One turn moves each row of this set onto another row. After a few examples, where does it send each row asked below?
Z_240: [  8   3  -4   8  27  -8 -15  -8  -5  15 -13  -5  11  27  11   9  -2 -25
  -4  -4 -24 -15   7  14]
Z_153: [-16  16  -4 -10  13 -19  -9  27  19   7  -2 -23 -17  -7   6  25 -18  -5
   4   2 -15  11   6  -2]
Z_207: [-12   3   7  -1   8  13 -26  15  -6  -1 -13   4   8 -22  25  10  -1  -8
  -6  13   1 -15 -18   4]
Z_54: [  6  14  23  41   3 -13  -5  15   2   3   5 -18 -20  -2   8   1  -5  -6
   9   4 -21  -6 -15  -6]
Z_427: [ 12 -16  -8  11   3 -11 -29 -14   2   3 -14   3  13  12  20 -13   6  21
   2  20  15  25  -6   9]
Z_104: [ 8 15 17 11  1 -7  1 25  8 32  0 20 14 -5 24 -2 23  2 -4  1 -1  3 -5 -7]
Z_712: [ -1   4   3   6 -25 -41   5  -4  -2   7  12   2  -1   4 -14 -25  -1 -11
  10  11   8 -14 -14   1]
Z_309: [-19  13  -6   3  21  -1  -5   3  -4  -6 -27  17  -3   3   4   4  18  -7
  -3  -4  24  31 -16  -8]
Z_433: [ -4   8  -8 -17  -3 -14  -5   0  -1  19   5 -39 -16   6  -6  -1   4  -4
  14   2  28 -19   2  -4]
Z_432: [  7 -15  -4   0 -15 -31  -5 -16  12  -7   7   3 -14  20   7  -6  11  -6
  23  23 -17  18  11 -17]
Z_450: [ -6  13 -56   8   3  -9  -5   0   1   9   3  22  11  22  16   3   6  -3
  12   4 -10  11   0  -4]
Z_386: [  9 -16 -14   8 -19 -25   4 -31   7   8   9  14 -13  -1  -2  10   8 -12
 -11  -4  17 -10  -6 -13]
Z_491: [ 10  -5  -7  13  28   6  10  21  13  -5 -14  -2  21   7  -3   7  -2  19
  31  15   8   5 -14  -4]
Z_142: [ -5  -1 -36   5   1  -1   7  -5   2   3  23  15 -12  23  23  -1 -17  13
   6   0  21  14  10  -9]
Z_284: [ -4  22   2 -14   6 -38 -15   2   5   5  -1 -17 -22   2  -1   7  -8   6
   8   2 -26  -6  17   5]
Z_606: [ -5  -1 -53  -6   8 -17  -3  -6   6  13   7 -12 -13  27  15   3   3   1
 -10   7 -17  -1  -5  -6]
Z_406: [  5   6 -11  21   6   9  10   7 -17 -22  22  16   0   4  22  18   6 -18
   4 -11  11 -14  -9  -8]
Z_404: [  3  24   6  24   5 -12  -3   0   0 -18   1 -19  38   3  32   4  -3  -6
   5   6   4  13  -8  -7]
Z_13: [  7   4 -18  -1   3  -7  -5 -23  12  17   0 -28   0 -13   5   8   7  -5
   0   3   3 -39  -3  -9]
Z_909: [ -5  31  19  -1  13  -9 -16  12  13 -16  -9  10  -4  16   1  12  -8 -17
   6   8  26  19  -6  -8]
Z_403: [-15  10 -29   9  17  -4  18   9   3  11  18   0 -10   2   1   6   6  19
  -4 -15  18   8  23  -5]
Z_445: [ -8  -6  10  -5  -3 -26   5 -29  -4  -7 -10 -15  -3  -5 -15 -10 -12  -8
   7   5  11 -16  -1   5]
Z_947: [  0  32 -21  15   1  -9  -5  29   5  -9   7 -12  39  11   4   2  -9  -3
 -11   5   4  -8   1  -4]
Z_603: [ -5  -4  -8  22  -5  -3 -14  29   7  -2  13  -6  15 -11 -12  22  20   8
   5 -28  -4   5  -7 -13]
Z_472: [ -9 -10  12 -19  14  -9  -7 -16   8  13   3  24  12   1  -6   8 -17   6
   4   3 -16  17  12  -8]
Z_337: [ -9  -4   7  13   0  -8   5  20 -25   9   2  -4   3  29  14  24 -14   4
  -1 -17  23  16  -8   8]
Z_204: [  1  -6  -9   0 -16  14 -23  26   4   1  10   5  10  17 -10  -1  22  -3
   1  -7  13  16 -13 -28]
Z_875: [  7 -20   5 -12   8  -5   2  17  -1 -33   5   8  17 -17   0   3   9   8
  -1   1  22   5   9   5]
Z_192: [ 24 -19 -13   9   8  -5  19   2  -3   4   2  -6   1  13  -1  23   0 -11
 -10   4 -18   7  15 -35]
Z_828: [  1  16  -1  11   6  -8  -7  35   1  19  -3 -16 -36  -6  15  -2  -5  -3
 -10   4 -14 -12   2 -11]
Z_554: [ 23 -15   7   9   1 -22 -26  10  15 -14  -5   3   3  14   5 -24   1  11
  22  14  -2   5   6  17]
Z_811: [ 18   5 -31   3  -9 -28  -5 -15  21  13   3   2  -7   2   4  13  -2   0
   7  23  29 -10 -18 -10]
Z_691: [ 27  -8  12  -5  -8 -27 -11   9  -5 -14   4  -7   0  21   9 -15  17 -10
  16   1 -13  31   1  -6]

Z_554 moves to Z_142
Z_445 moves to Z_386
Now find these:
Z_472 moves to Z_192
Z_403 moves to Z_54
Z_104 moves to Z_491
Z_309 moves to Z_603
Z_875 moves to Z_406
Z_284 moves to Z_432
Z_811 moves to Z_433
Z_909 moves to Z_204
Z_153 moves to Z_691

